How far apart are the two rows of each pair, measured in a hidden way? 0 means very close, and 20 very far. Two or three weighted sums of its numbers give each row a place; it is the straight-line distance between the places.
[ 27 -13 -12  26 -23   5 -13  -7  -3  26  20  -2 -25 -33 -10   6]
[ -62  -14 -115  -38   88   13   70   66   59  -80  -40  -94   46   36
  114   89]: 5
[-21  -5   0   6 -22  23 -20  -9 -17   9  -9  -8   9 -15  -3   6]
[ -8  -6  20  10 -20   6   8  10  14  16  -1  -1  -9 -15 -40   1]: 7
[-19  10  -4 -10 -48  34 -38 -14 -29  42   8  38 -16 -14 -10 -10]
[-14  15  -2 -18  -4  -3  29  22 -24 -18   3 -14  27  51  21   7]: 7
[ -3 -26  53  24 -35 -11 -57 -71 -50 -15  -7  14  15  23 -41  10]
[ 13  31  -4 -16   0  -2  -1  22  21   5  -4 -12 -15  -9   4  18]: 5
[-41   2 -59  -5  10   8  21  34  72  -2  18 -79 -48 -71  19  18]
[ 63  50  22 -10 -68 -44 -18   7  19  82  27  53 -72 -46 -70 -89]: 16
[ 19 -25  21  54 -16  -9 -52 -42 -41 -22 -21  -3  32  27 -15  22]
[  3  32   4 -45  35 -22  39  10 -15 -47  -2  -4  49  66  56   3]: 12
[-58  -5 -55  -2  31   6  37  31  61 -10  -6 -68 -27 -63  47   1]
[ 33 -30  22  49 -46   4 -49 -52 -43  -3   5  -7   9  -5 -24   4]: 5
[  3  -5  14  17 -28   3 -52 -54 -50  -9  24   4   0  26 -21  -8]
[-36   0 -55 -27  22  -8  26  32  17 -25   5 -35  18  10  48  18]: 3
[  0 -15  23 -12  -6 -12 -29 -18 -42 -20  10   0  20  20 -11 -22]
[  2 -20  36  29   1  36 -44 -26  14  15   5  26  22 -48 -28  31]: 8
[ 19   7   1 -26   4 -32   4  19  14  21   5  16 -24  -8   9 -10]
[ 21 -10  23 -16 -14  -7 -21  -8 -19  -2  -3  20   6  12  -7   3]: 3
[-12  10 -31 -28 -14  19   4   1  15  18  -6  14 -35 -36  21 -17]
[-11 -23 -14  34   0  20   2   2  28  12 -13 -17  -9 -43 -11  10]: 5
[-27  -8 -12 -37 -27  10   3   2 -17  25  12  17 -10  10   2 -20]
[ 17   8  38  18   4 -41   1 -17   4 -31 -13 -15  26  19   1   7]: 6
[-40   9 -41 -11  40  18  23  41  49  -8  12 -15   0 -18  21  32]
[ 63  81  69 -45 -42 -23   3   8  17  51  44  66 -46 -17 -44 -80]: 10
[ 15  -5  28  11 -19  12 -14 -22 -41   9 -27  21  14  31 -20   0]
[ -7 -23 -16  -4 -15  -6   3 -13  -7 -19  15  -2   2 -17  -4  25]: 3
[ 14  21   3  32  68 -72  38  39  67 -84  20 -17  37  35  37  31]
[-10  30  -7 -47  10 -34  14  12  -3 -44 -19 -15  19  77  18 -29]: 11
[-40  29 -34 -18  34 -33  29  27  12 -36  -6 -64   0  -9  46  22]
[-19 -35 -31   3 -31  26  -4 -15 -23  15 -31 -11 -18 -59 -24   6]: 8
[ -94  -22 -103  -41  105   31   59   83   44  -88  -36 -102   34    3
   83  113]
[  0  -6 -25 -14  -1   8  20  27  30  12  -5 -11 -22 -19   4   7]: 6
[ 29  12  -9 -27 -11  19  29  23 -22  -4  -9   8  27  42  16 -19]
[  8 -19  36  47 -32 -13 -50 -43 -50  -8   2   8  15  53 -19  -4]: 9
[-12 -39   9  44 -18  12 -44 -36 -20  37  22  17 -40 -19 -40 -15]
[ 28  -7  27  54   9 -25 -20 -41  -3 -10   2  15  19  29 -21   2]: 2
[-47  16 -38 -10  93 -14  55  46  67 -81  -1 -72  48  54  86  66]
[-12 -13  -2  -5   9  15  -4  19 -17   3  -2   4   2 -12   5  -4]: 11
[ 20 -13 -10  -6 -17   3   5  -5 -16  34  29  14 -15 -16 -21   0]
[-29 -34  -9   6  41  26  14  18 -18 -35 -29 -19  42  42  53  55]: 9
[ -4  -8 -32 -23 -24  18  13  25  -5  28  -2   1 -24 -47  -5 -31]
[-29  -2   1  -6  -5 -29 -13   0 -24   6   5 -22   4  -9  -8  17]: 6
[ 19   6 -19   6 -38  17   9   4  11  16  23  -4 -40   6  -6 -42]
[  4 -17  -8 -20   4  40  19  32  11  21  -5   3 -11 -60  -7   3]: 12
[-16  53   5  26  47 -47   3  21  40 -25  14 -15  41  20  43  -1]
[ -3  -9   0 -20 -27  -8   7 -27 -28  17  22  -5 -21  -4 -20 -11]: 5
[-36  -1 -52 -34  26  40  39  49  59  29  12 -26 -31 -39  39  35]
[-24 -17  19 -29 -19   4  14 -13  -3  17  10  10 -43  -7  -5 -13]: 5
[-10  -5  44  49 -29  -3 -45 -26 -48 -19  -9  -6  20 -14 -11  17]
[-19  22 -50 -55   9   0  72  57   6   5 -15  -4 -16  21  26  20]: 13
[ 17 -31  36  17 -49  19 -44 -53 -48  31  -9  10 -15 -50 -37 -31]
[  6 -17 -21   3  13   6   6  14  -1  -1  10   7 -15 -43 -13 -20]: 9
[-12  18  26  50  19 -14 -29  -8  -4 -26  -7  10   4  42 -21  -1]
[ 18 -26  45  36 -44   1 -57 -61 -25   4 -17  24  13  12 -50   6]: 12
[ 55 -24  50  36  15   2 -26 -40 -26   8 -15  52  50  34 -10  27]
[-14  20 -20 -28 -25   6 -11  12 -12  20   3  17 -31  -1 -28 -20]: 10
[ 11   4  15 -27 -13  22  12   6  -3  19  11   3 -18 -28 -15 -25]
[ -2 -19 -16  51   9 -12  -5   0  60   1   6 -27  12 -22   4  28]: 15
[-25  -2  -6  -7   1  11  22  13  25  17  24  -4 -30 -49   3  13]
[ 44   6  58  28 -26  -5 -52 -61 -37 -21 -12  52  14  28 -25 -11]: 2
[ 41 -33  43  54   0  -7 -55 -10 -33  15 -15  27  37  14 -35  32]
[  7  21  -2  -3  76 -59  36  29  83 -46   5 -23  56  10  47  29]: 6
[-33   1 -68 -20  29  23  54  51  34   0   4 -70 -10 -44  20  16]
[  9  45  21   6  52 -62  17  12  62 -39  17  13  32  13  27   8]: 17
[-19  -1  -1 -30 -22  33   8   1  -2   8   9 -14  -7 -11  15 -29]
[ 20 -25   0  22 -20   4 -26 -21 -10  44 -24   2   6 -42 -17 -21]: 17
[-19  -3 -28  -5  -7  14   7  -2  -9   7   5  -9 -12 -12  -4  -8]
[-107  -47 -127  -52  105   22   73   74   34  -95  -31 -112   68   37
  127  120]: 6
[ 11  23   5 -17  24   1  32  27  15 -17 -13 -11  14  13   9 -14]
[ -4  -7   5  30  -9  11 -19  -5   4   3 -11   3  10  -8 -15  13]: 8
[ 16 -12 -16 -26 -18  17  -6  -1   7  12 -13  24 -38 -75   4   9]
[ -3  17  -8 -23  55 -39  35  20  30 -45  -4  -9  21  37  35  -4]: 9
[ 13 -17  21  31 -31  36 -65 -48 -29  34 -17  26 -29  -1 -62 -15]
[-21   3 -11 -27  -3  20  12  10 -32  23 -24  -2  -6  10   3  -3]: 1
[-10  -6  20  28  -4  -1 -22 -29 -28  -5   0  -2  16   7 -28 -22]
[  3 -61   0  29 -26  22 -53 -34 -26  26  -9  27 -20 -14 -43 -12]: 9
[ -4 -20  46  46  12   8 -12 -25 -16 -15 -31  17  25  26 -17  42]
[ -2 -40 -31 -11 -25  25  -6  27 -17  38 -13   7 -59 -43   7   1]: 5
[ 21 -35  31  41 -36  17 -25 -36  -4  35  21  35 -13 -45 -44  -3]
[ 16 -11  35  54 -19  37 -44 -45 -10  41   9  38 -24 -45 -22  12]: 3
[-70 -26 -86 -36  73  19  66  77  33 -62 -46 -58  35  35  90  69]
[-25   7 -33 -38   5   1  47  28  30   4  19 -17 -45 -44  -5 -14]: 7
[ 10  13   4 -15 -29   8  -9 -16 -13  31 -12  14 -12   4  -8 -20]
[  0  20   5 -30  -7   3  15  -2   2  10   4  -8   8  -6  -5 -35]: 6
[ 11  20  -5   7  48 -10  44  12  83 -18  12 -11  -5 -30  37  -9]
[ 21 -42  27  38 -50  58 -34 -28   0  50 -12  39 -22 -40 -35   0]: 8
[ -3  19   6 -37   7  14  27  25 -10 -21 -20 -10  24  68  30   9]
[ -7  12 -33 -19   8  -9  16  19 -24 -13 -29   5  -3  29  12  16]: 7
[ 13   8  19  -4 -30  21  14   0 -28  32  -9   7 -26 -10 -10   7]
[  7  -6  29  16  23  10 -11 -10  12   5   2 -13   2  -3  -2  39]: 4
[ 49  42 -14   2 -39 -29 -11 -21  26  58   5  35 -52  -9 -30 -37]
[  0  -6 -21 -36 -18  35  16  24 -31   7 -10  15   3  14  11 -28]: 13
[ 28 -16  37  45 -19 -12 -50 -72 -30   5 -10  22   2   7 -42 -10]
[ -4 -18 -55 -34  13  11  19  18  -4   4  -7  -3  10 -12 -18 -21]: 9
[-21   4   6 -14  -2  -1  21  12  -5  -1  -1 -10  16   0  12  22]
[ 16 -50  29  52 -14 -12 -35 -55 -70 -22  26  12  24  21 -37 -19]: 8
[  1  21 -10  -8 -14  29 -15  12  -6   7  16 -11 -29  -2   8 -17]
[ 10   2  17  14 -11 -54   2  -1 -44 -38 -34  -7  41  45  -2 -17]: 10
[  9 -35  43  34   8 -20 -38 -38 -37 -16  10  26  13  43 -31  29]
[ 22 -10  46  27 -13 -26 -57 -55 -47 -17   1  19  16  52 -36 -17]: 9
[ 16 -13  -3  14 -24  21 -16 -13  17  46  36  18 -24 -41 -25  -4]
[  6   9  27 -35 -15  29  18   8   2  48  25  13 -50 -35 -15 -33]: 11
[-22 -12 -19 -13 -17   9   4  16   9  48  12   3 -19 -66   1  -6]
[ 28 -15  23  38 -17  14 -37 -41  -1  50   1  52   5 -31 -35  -1]: 6
[ -5  17 -30 -45  26  -9   8  30 -10 -32  -7 -10  17  37  40  -1]
[-31 -27 -23  22  25  -6  -4  -6   1 -42 -59 -30  41  55  26  61]: 10
[-34 -13 -55 -42  32  14  30  50  41   1   4 -16 -10 -17  39  -3]
[ 22 -31  19  45 -11 -20 -44 -59 -48 -26 -24  -4  42  16 -24  16]: 14
[-34  12 -25 -13  -8   3  20  34 -11   5 -12 -12  13   6   9  12]
[ -1 -14   5  -7 -19  21 -10 -10 -20  25  -4  20  -2  10 -25 -26]: 4
[-12   7   1  19  38 -29  28  35  59   7  12 -10  -2 -41  -2  15]
[  5 -17 -11  10 -24  -8   7  29   9  37  -4 -12 -17 -47   1  -6]: 9
[-17 -11  -8 -11 -20  21  19  10  -6  -4 -23   8 -22  -8  -7 -21]
[  8  -2  -4 -16  37 -11  20  27  32 -14 -20 -34  27  14   7   6]: 8
[ -9   6  -1 -33  11   5  49  45 -16 -20 -23   1  38  74  42   1]
[ 33  -2   8  -8  -6  11 -13 -14 -32  16   6  16 -26 -19   8   3]: 5
[  9 -28   3 -11   1  15 -10  35  -9  18  24  -2  -9 -15   2 -21]
[-20   1 -13 -13  13 -22   6  11  18 -12  -7   3   1 -14  14  -3]: 5
[ 76  83  17  11 -60 -53 -14  29  10  59  33  48 -46 -20 -60 -47]
[ 71  70  33 -38  -9 -75  14  40  52   4  21  49 -24  20  16 -74]: 14
[-10   0 -18 -44 -16  12  11  16 -21  29  13  16 -23 -20 -22 -25]
[ 20  -8  32  22 -19 -13 -43 -45 -50 -27  -5  10  24  30 -17  -6]: 9
[ -2 -42  36  51   4 -24 -58 -59 -52 -33  -4  11  36  48 -12  10]
[-14  12 -21  25  18  17 -11  12  10 -24  -2 -21 -10 -10  14  21]: 8
[  4  13  13 -12  21 -19  38  20 -24 -30 -31 -17  15  64  27   2]
[ 16 -29  18  36 -12  29  -7 -43  -1  34  -5  42 -11 -39 -40  17]: 9
[ -1   8   0 -21   6  -1  -4  16  -7 -14   9   6 -13  10  14  15]
[ 23 -19  28  35 -40  30 -61 -47 -16  42   4  54 -10 -49 -58  -4]: 11
[ 59  35  -3  15  39 -50   4  22  46 -22  16  -8  14   3  42  -3]
[-29 -19  -7  -7 -18  35  -3 -15 -10   7 -19   6 -13  -3  -8  25]: 5
[ -4  14   4 -21  -1  11  -7   9  13  32  -3  34 -30   1  -8   7]
[-10   5 -17 -26  -5  11  18  10  14  19   7  -4 -34 -25  11  -5]: 10
[  6  21 -18 -17  -4  -1   2  -1 -12   0  15 -21 -16  -3   2   1]
[-26  22  10 -24  18  -9   4  24 -21 -50 -10   0  46  59  30  -2]: 9
[ 26 -32  39  38 -26   1 -68 -71 -28  -2  -6  33  -6  -1 -60 -11]
[-18  34   1 -41  -7  -7  17  11 -21 -18  15  -2   4  22   2 -15]: 7
[-17  18 -25  14  38 -47  41   8  46 -18  13 -31  33  30  29  41]
[-24 -16 -41 -11  -1  18  11  30  10   9 -14 -24 -20 -36  -3  -6]: 11
[-69 -13 -72 -33  76  11  87  68  28 -87  -7 -81  53  67  76  64]
[ -1  -3 -13 -47 -27   2   1  17  -2  18 -22  16 -49 -32 -26 -23]: 17
[ -7  -7  -8   6  -2 -13  -7 -12  15  -1  -6 -11   9  -3  21   9]
[ 32 -33  32  23  -8  12 -43 -31   8  36   6  34  38 -30 -19  12]: 10
[-12  11 -10  -1  11   4 -18  -7   1   7  -3  -3   6  15  -4 -13]
[  4 -27  37  49  -9  -5 -78 -70 -43 -44   9  26  20  31 -27   5]: 8
[ 17 -29  54  41  -2  21 -52 -47 -46   1 -10  12  -3 -20 -62 -10]
[-14 -27  16  22  25 -24 -24 -14 -30 -45  -6 -24  29  54  -5  44]: 7
[ 13 -10   8   6 -20  -6 -13 -22 -42 -20  -8   4  20  35 -11 -29]
[ -6   3  11  40   9 -18 -18 -23 -36 -10 -10  -3  -5  12  -3   9]: 5
[ 27 -37  18  35 -24  32 -21 -37  -7  48 -19  34   0 -28 -31  -4]
[-60  -4 -45 -30  40   4  43  22  78   0  12 -45 -29 -40  34  23]: 9
[-21  17  19  -2   3 -36  -9   5 -28 -50 -21   5  47  57  33   0]
[-17  -2  -9 -17 -23  11  -5  14   2  26  -8   3 -25 -17   2   7]: 6
[ 16 -31  36  33 -33   1 -58 -59 -40  -5  12  17  23  13 -36 -27]
[ 38 -19  25  63  -8  31 -27 -42  13  41  -3  22   0 -19 -35   9]: 6
[ -3 -25  -3   1  -6   9 -17 -23 -39 -17 -23   3  13   3  -1  -4]
[ 36 -25  11   9 -17  21 -44 -30 -31   8   9  20  -3 -10 -24 -19]: 3
[ 89  76  13  25 -75 -41 -21 -11  14  56  40  50 -53 -21 -46 -49]
[-24 -33 -18  16  13  26  13  -4   0 -36 -13 -14   9  -1   1  27]: 12
[ 18  43  31 -39 -36 -11  21  17   5  35  42  37 -18  -4  -1 -51]
[-31  -1 -12   1 -25  31 -18  -4 -10  15   1   7 -27 -17  11  -3]: 7
[ 13 -38   7  23 -38  18 -39 -45 -34  30  -7  10 -36  -1 -48 -24]
[-18  19   5 -17  16 -21   2  -4 -33 -41 -27 -11  44  74   4   1]: 3
[ -5  26  10 -20 -19  11  -9 -10 -10  18 -13  30 -13  17  -1 -18]
[ 29 -11  34  55 -15   2 -42 -57 -45   8  -2  24  26  21  -4  15]: 11
[  6 -29  14  59 -16 -10 -59 -56 -71 -28 -31  16  53  52 -25 -11]
[  2   6  -2 -27 -23  21   2   5  -8  16   6  -8 -27 -16  -1 -25]: 11
[ 61  88  75 -51 -45 -55  46   2  27  42  61  30 -35  18   1 -89]
[ -7 -20  -5 -31 -16  15 -12   3 -30  28 -31  21  31   3 -14  24]: 19
[ 24 -23  36  29 -35  29 -10 -39 -37  -3   7  47   4   0 -45 -36]
[ 21  25   5   3  60 -67  16  17  64 -29  24   0  32  17  35  24]: 12
[ -3 -25 -16  30  31  -4  -3  -2  15 -21 -18  -2 -24 -24  -2  28]
[ 23   0  13  17  -8  12 -33  -8 -12  24 -28  30   0 -17  -3   5]: 9
[-23   1  -2  -4  16   2   4  -2  10  -3   2  -3  -7   5  21   2]
[ -3 -22  -5 -12  -6  11  -4  21 -25  30 -36 -19  -7 -23 -21 -19]: 14
[ 36 -26  46  31 -26  -7 -56 -43 -47 -25  -1  31  18  38 -11 -10]
[-43 -15 -36  22  37  40  32  37  -2 -11 -20 -37   4  37  40  43]: 5
[  61   82   71  -43  -36  -56    3    9   39   51   30   64  -31   25
    5 -101]
[  8 -18  30  28 -19  -6 -54 -46 -31 -20  -6   2  15  29 -37  11]: 11
[  0   2  13   9 -36  -1 -23 -33 -28  -3 -13  -3   4  28 -18 -14]
[ 12 -48  40  58  -2 -25 -54 -61 -41 -10 -30  14  21  -5 -42  15]: 7
[  0 -25  -9  22 -12  42 -39  -5 -12  12   1   6  -7 -14 -15  14]
[ 21   6 -10  11  21   8  17  33  34  27   5   6 -13 -57   0  31]: 6
[  6  55 -15  23  47 -48  19  28  50 -26  23  -4   7  34   2  -6]
[  2 -25  14  -1 -17  42 -10 -28 -35  40 -14  20 -14 -56 -11  -3]: 9
[ 20  12  -6 -12  45 -38  30  16  72   0 -10  -4  23 -13   3  15]
[ -6 -31 -12  24 -16  37 -11   0 -33  11 -15 -12 -13 -23   2  15]: 13
[-19  10   9 -33 -12  22   8  12  -3  28   4   4 -30  -9  -3 -32]
[ 25 -12  -8 -19 -21  -6  18   2   7  49  20 -19 -36 -32 -43 -15]: 11
[-92 -29 -88 -34  80  31  61  67  37 -88 -30 -98  73  38  99 103]
[ 24  84  31 -62  -8 -50  38  16  38  54  35  32 -45 -22 -10 -73]: 13
[ 21   5  24  23  20  15  -4  12   0   7 -19  15  17  -8  10  39]
[ 11  -9  58  29 -24 -26 -49 -72 -55 -13 -11  29  26  43 -46   0]: 5
[-57 -18 -26 -12  32   6  21  38  20 -16 -12 -20  21  12  46  15]
[-30  -4 -42 -14  28   3  35  22  65  -6  -4 -45 -56 -59  31   8]: 5
[ 55  29  50  -8 -25 -25 -24 -24 -25  16  14  64 -17  27 -34 -35]
[ 11 -38  -2  22 -25  11  19   8 -22  20   9  41 -32 -17 -17 -18]: 7
[-15 -15  21  48  19   1 -22  -4  -3   5 -22  10   4 -36 -12   1]
[ 59 -36  33  40 -31  37 -46 -29  -4  35   8  22 -10 -47 -45  11]: 4
[-13 -20 -25   8  29   5  36  35  55 -15  18 -36  16 -34  18  33]
[ -96  -41  -86  -31   99   41   80   65   44  -90  -51 -119   63    8
   99   90]: 7
[  0  39   4 -18   9 -16   8  -1  23   3  24  -5   6 -26  24 -26]
[  6  37  -8 -23 -19  22   6  22  -5  15  24   4 -55 -17   3 -33]: 10
[  1  11   5  43  23 -35   4  -1  20 -18   8  -8  13  -4  -8  11]
[-41   2 -75   4  25  -7  34  26  62  -6  17 -42 -21 -46  26   4]: 5
[-26   4 -63 -30  41  35  82  51  59  10  14 -27  -7 -30  42  30]
[-18   6 -12 -25  -6  25   5   7   2  10  11 -14 -39 -15   9 -32]: 6
[-23  -7 -48 -23  42  13  48  55  61 -39 -22 -36  23 -17  61  45]
[  79   83   66  -59  -39  -58   21   -9   32   35   60   86  -46    8
  -15 -101]: 12
[  9   1  15  18  16  -1 -16  -3   9 -22  -5  10  29  13   7  36]
[  6 -29  26  31 -45  16 -29 -42 -32  23  15   6 -13 -24 -26  -9]: 10
[ 10  26   1  -6   0 -23  17 -11 -12 -47 -14 -22  23  52  -2  -9]
[  8  13 -10  11 -19   5  16  18  15  12   1  46 -17 -24  -6  -4]: 12
[ 31  -9  -7 -31 -18   6  -6   2  -5  49  23   5 -38  -8  12 -30]
[ 14   6   6  -9   1  -5   6  -7  13 -18 -10   6   3  19   6  -5]: 5
[-18 -27  57  20 -25  -9 -69 -44 -61 -21  -5   8  -8   1 -49 -38]
[-56 -38 -56   7  60  26  31  34  19 -63 -33 -71  54  -3  75  98]: 9
[-16  13 -16 -33  34  -5  70  35  17 -27   9 -18   1   7  52  24]
[  1 -15  -5  26   6  42  -1  17  -1  14 -20 -32  19 -14  19  23]: 13
[-50 -30 -65 -64  43  15  47  31  12 -36 -20 -73  20  29  56  36]
[ 22 -18   1   5 -20  19 -42 -12  -9  29  13  15 -12 -16 -22  22]: 9
[-16  32 -40  25  46 -37  11  42  39 -44   6 -32  12  25  30  27]
[101  98  42 -42 -10 -53  30  30  44  23  64  44 -44  -6  20 -67]: 12
[  6 -18  -4 -25 -17   5   4  -4 -17  22 -23  27  -4  -3  -9 -37]
[-12   7  -9 -14  41 -25   4  11 -21 -62  -4 -23  47  80  23  16]: 9
[ 13  22  -9  28  64 -49  42   9  63 -39   4 -16  13  15  27   8]
[ -1 -54  31  38 -18 -12 -53 -71 -54 -30 -13  12  37  21 -23   1]: 8
[ 18 -12  40  41 -17 -24 -65 -50 -35 -15 -14   7  31  13 -29 -14]
[-18 -14 -16  15   2  36 -18  -3  -6  19  -9 -12 -26 -22  22  16]: 8
[ 16  38 -19 -32 -22   1   3   1   6  21  -5  30 -48 -17 -14 -30]
[ -6  23 -13 -15 -14  15   9  16 -14  22  25  -8   1 -18   6 -28]: 10
[-13  29 -18 -22   6  -8  20  12  30  -3  28  -3   4  -9  17 -24]
[  8   9 -25 -24 -13   3   8  14 -10   0  -7  -4   3  -6  -9 -11]: 7
[ 13 -10  11  54 -17 -18 -53 -34 -43 -14 -13 -12  12  33 -23   9]
[ 95  86  13   5 -57 -60   0 -20  29  68  35  76 -59 -38 -59 -47]: 15
[ 15 -33   4  49 -17   4 -35 -44 -47   2 -14  17   9  20 -20   3]
[ 79  79  71 -57 -33 -49   9   4  16  47  42  66 -34  -5 -31 -72]: 18
[ 18 -30  19  38 -16  18 -57 -62 -47  17  -2  23  -3  -2 -39 -13]
[-48  -4 -51  16  58  26   1  36  -1 -62 -13 -61  51  46  49  62]: 8
[  4  47  26  -8 -27  -3   0 -12  11  23   9  18 -47 -31  -9 -20]
[ 16 -34  23  27 -41   1 -31 -32 -28  30   5  13 -16 -24 -30 -32]: 8
[-14  41   6 -27  70 -30  31  25  51 -47  10  -5  30  22  48   7]
[-18   2 -13 -10  -2  16   5  21   2   7  -1   0  12   7  14 -17]: 10
[  4   0   6  34 -17   7   2   3 -12  36  -4   8 -25 -18 -19  17]
[-22 -14 -33 -18 -12  -8   7  31  -6   6   6 -12   7 -22  -6 -16]: 7
[-22 -21  24  16 -12  -9 -23 -57 -25 -31 -32   0  17  31 -23   0]
[  7  33 -10 -38   1   5  16  43  33  28  31  21 -31 -12  -5 -24]: 12
[  8 -27  -4 -18  -9   8 -16 -15 -14  28  -1  10 -30 -15   4 -14]
[ 12 -20  15  50 -30   5 -45 -55 -56  -2 -29   1  16  22 -49   0]: 10
[ -1  29  -4  52  45 -12  23   6  40 -40 -23 -26  32  39  19  24]
[ 18 -32  27  40 -35  14 -35 -51 -14  28  -9  16 -13 -24 -39 -16]: 8
[ 21 -29  31  30 -14  44 -10 -23  -6  36 -13  53 -42 -28 -19   6]
[  1   1 -11  -8  18 -39  22   7 -23 -32  -9   1  19  32  20  27]: 10
[  5  30   1 -48  16 -20  13   1 -36 -24   6  -3  47  53  36 -25]
[ 17 -14 -22 -12  -2   7  -3  17  16  17  -3   5 -10 -38 -17 -13]: 6
[ 10  -6  17  17 -18   1 -18  -9 -35  -1   4  14  -2   2 -10 -10]
[ -1 -23 -52 -18  21  15  34  26  36   1   9 -37  -9 -15   2  16]: 3
[ 52 -32  24  40 -15  29 -38 -18   0  35   7  28 -19 -71 -29  10]
[-20  -9 -45  -4  32   6  52  20  51   9  11 -25  -9 -24  28  33]: 6
[ -8 -27  25  44 -42  20 -58 -58 -39  12 -12   3  -3  -5 -42   0]
[ 14 -23  60  30  -5  23 -46 -46 -43  -9 -35   4  26  37  -5  26]: 8
[  8 -42   3  52  18  -3  -8  -4  21  -9 -10  15   3 -37  -7  31]
[ 32 -26  47  23  -3  19 -35 -16 -30   8  -6  47  47  47   5  37]: 7
[-27   3 -12 -24   1  12  -6   1 -30 -27 -19 -16  19  27  24  -3]
[ -8  36   6  -4   9 -12  29  35  23 -12  16   1  -4  20  18   3]: 9
[ 20  26  -1 -25  84 -68  59  36  76 -49  19  -9  57  25  45  41]
[ -9 -31  21  46 -30  41 -42 -74 -36  34   2  11  -7 -21 -53 -11]: 16
[  9   5  29 -18  64 -47  30  34  50 -34  20 -28  41  20  33   9]
[-27   1   2 -28   5  -2   4  28 -15  -7   1   4  -1  39  30  30]: 4
[ 19 -23  29  25 -41  35 -48 -15  -9  51   4  19 -12 -27 -39   9]
[-42  11 -54 -20   1  39  16  17  53  19  15 -40 -27 -48   3   3]: 9
[-20 -64 -14  62   9  22  -2  -9  -5 -17  -4 -22  -5 -23 -16  -2]
[ -5   6  29  21 -27   2 -66 -67 -52 -11 -24   2  19  17 -34 -18]: 12
[ 17 -19  27  33 -12  52 -19 -34   2  27 -14  61   6 -22 -25   4]
[  8   7  33  39 -17  -6 -71 -51 -59  -2   5  17   4   2 -46  -6]: 12
[ -1  -5 -13  -5  13 -11  17  11  36  17   5   3 -26 -48  -2  16]
[ -6 -40   9  23 -45  30 -40 -34 -14  34 -15  26 -42 -15 -56  10]: 1
[ 10   8  32 -25 -32  15 -32 -11 -24   2   8  -4  -3 -14 -35  -9]
[  8  11  -1 -24 -31  17  16 -14 -27  29  -8  21 -16  -5 -10  -3]: 7
[ 13 -39  27  28 -16 -11 -40 -56 -48 -14 -15   1  -1  14 -46  14]
[ -8   4  -2 -40  -6   3  18  11   4  22 -24   9 -29 -23   8 -15]: 7
[-43  -6 -35 -25   0   0  30  37  49   0 -18 -24 -32 -40  36  -4]
[-26  22   6 -13   6  30  24  13   9   2   3  10 -17  14   7   3]: 10
[ 13 -14  30 -13 -15  13 -18  -6  -9  34  18  19 -32   0   6 -20]
[-12  -2  -9  -1   4  36   6  11  -9 -17 -23  -2  19 -22  18 -22]: 11
[ -5   0  -8  15  -8  -1   5  -5  -9 -19   4   1   0   1  -2   8]
[ -5  24  -2 -15  -5   3  11   4   2   8  -9 -12 -21   3  17   8]: 2
[-17   8 -63 -19  34   2   7  48  67   7 -14 -44 -28 -41  17  15]
[-27  -7 -68 -33  20  -3  25  40  62 -10  -5 -69 -28 -51  33   2]: 7
[  0 -24  58  41 -11  -6 -54 -57 -31 -21  -1   1  47   7 -23   6]
[ 30 -18  46  43 -17 -18 -52 -60 -52 -35  -3 -10  41  40 -23  -1]: 4
[ -1   1   3 -30  -3   8   0   2  -3  23  12  19  -6  20 -18 -30]
[ 28  -5 -24  -1 -22 -10  -3   5  22  30  -1  -1 -36 -17  -1 -13]: 9
[ 13 -29  23  35 -31   3 -40 -35 -12  35  -8  36 -13 -26 -42  12]
[-18  24  -3 -25  16   2  18  24 -30 -23  -1   2  25  31  23 -11]: 13
